In the data rows, the value 500 means zero.
Some points, one per row:
[458,417,474,467,537,393,554,541,451,490,519,547,500,574,525,541,532,668,565,520,435,463,518,480]
[504,504,524,481,549,505,541,569,415,485,565,476,440,551,597,556,475,599,492,589,509,437,491,460]
[589,496,505,541,505,565,630,543,479,588,499,512,508,480,570,495,551,421,511,468,429,461,486,404]
[583,470,557,608,507,633,774,519,341,537,550,432,497,548,749,504,512,548,541,561,407,400,437,309]
[475,427,378,489,368,413,435,358,729,561,347,634,597,393,318,457,612,312,613,236,425,570,486,589]
[757,778,704,612,588,871,508,571,377,483,556,211,439,401,689,418,310,189,324,672,667,493,506,447]
[592,545,592,550,530,607,648,540,366,507,565,444,465,555,661,531,495,503,426,595,480,435,475,401]
[543,495,442,579,418,513,522,424,621,586,420,543,543,396,449,450,502,300,567,357,442,539,472,487]
[580,646,542,537,509,636,397,474,535,497,479,419,493,393,507,443,411,283,443,486,574,539,491,515]
[489,586,595,452,592,552,448,592,378,439,609,411,419,577,611,537,434,589,414,677,600,487,522,522]
[466,332,326,548,342,358,600,349,748,610,309,703,644,385,297,483,661,335,696,178,327,533,464,487]
Here are 18 more points, each followed by its number:
[464,390,455,540,451,461,650,480,503,552,486,568,566,520,535,529,556,571,586,436,370,460,467,395] 0
[297,392,502,301,612,310,429,633,286,336,694,497,398,773,590,632,491,999,436,796,524,460,531,547] 1
[368,762,436,296,511,380,0,395,863,368,377,531,476,292,0,393,324,154,345,377,923,823,598,999] 2
[435,405,493,492,479,442,585,526,433,477,524,512,534,564,514,526,555,656,543,545,431,467,492,468] 3
[427,416,351,494,404,390,478,401,680,566,391,630,610,433,336,490,542,409,604,316,417,537,488,538] 4
[449,413,479,480,550,447,682,546,397,514,535,540,509,563,608,562,572,703,551,562,410,417,490,393] 5
[378,345,389,431,434,298,502,482,578,499,456,644,549,547,357,554,601,645,576,408,394,523,519,545] 6
[479,587,516,448,521,501,259,491,558,454,489,493,468,461,381,460,407,393,408,523,612,555,524,626] 7
[432,551,461,438,500,435,288,458,593,451,451,503,490,449,333,468,463,476,472,455,595,565,522,667] 8
[838,760,724,720,581,957,715,597,306,551,562,220,406,425,865,425,325,203,355,639,568,401,479,276] 9
[338,317,441,425,504,318,653,520,401,459,582,602,524,663,547,606,589,895,582,602,390,409,477,445] 10
[377,352,420,465,488,328,598,510,512,500,491,604,514,586,502,575,589,759,597,479,371,484,516,464] 11
[364,432,342,424,390,326,287,384,754,523,380,649,585,404,210,472,548,377,608,295,500,607,488,683] 12
[489,496,475,529,485,497,505,497,515,506,501,458,507,488,468,504,477,483,524,488,505,487,510,498] 13
[513,691,659,444,630,621,299,604,346,361,616,335,370,553,587,505,344,568,278,722,722,522,554,585] 14
[377,324,417,471,515,343,625,510,462,505,504,580,529,632,531,554,570,788,597,503,357,436,492,444] 15
[627,656,588,545,513,662,427,517,521,517,480,397,449,402,522,433,424,245,438,508,607,526,515,499] 16
[418,530,464,418,470,425,352,444,623,469,447,530,487,485,334,515,498,465,489,442,549,584,528,652] 17
Which of these numbered points is nearest to each point below, looking only along the 3 directions in which the first points spread most? Its number follows each.
[525,664,586,447,537,563,263,506,506,417,494,414,412,437,452,477,387,409,392,578,691,589,554,652] > 7
[536,690,647,446,609,641,321,581,359,389,617,361,397,526,566,507,366,538,330,719,716,549,546,551] > 14
[465,545,460,464,512,472,299,468,614,453,458,508,504,451,323,478,482,420,470,458,587,583,525,655] > 8
[393,352,385,482,434,320,509,420,583,524,450,635,576,525,362,497,563,637,600,378,390,525,502,515] > 6
[608,645,569,571,519,647,410,480,506,520,462,392,483,422,548,455,418,269,434,516,602,535,500,499] > 16
[465,419,386,520,405,410,478,397,673,572,391,615,606,394,370,485,550,371,614,338,425,527,480,525] > 4
[461,456,498,477,477,453,489,481,494,480,490,519,461,518,485,531,526,563,508,498,506,508,494,515] > 13
[455,529,503,478,465,456,353,479,548,440,513,526,514,506,412,501,473,506,465,514,569,547,551,575] > 17
[567,482,573,547,547,548,713,586,336,489,565,429,461,592,706,516,467,611,486,637,426,411,478,354] > 5
[491,526,534,483,561,515,526,534,429,468,544,460,472,566,581,547,486,604,452,591,533,466,498,466] > 3
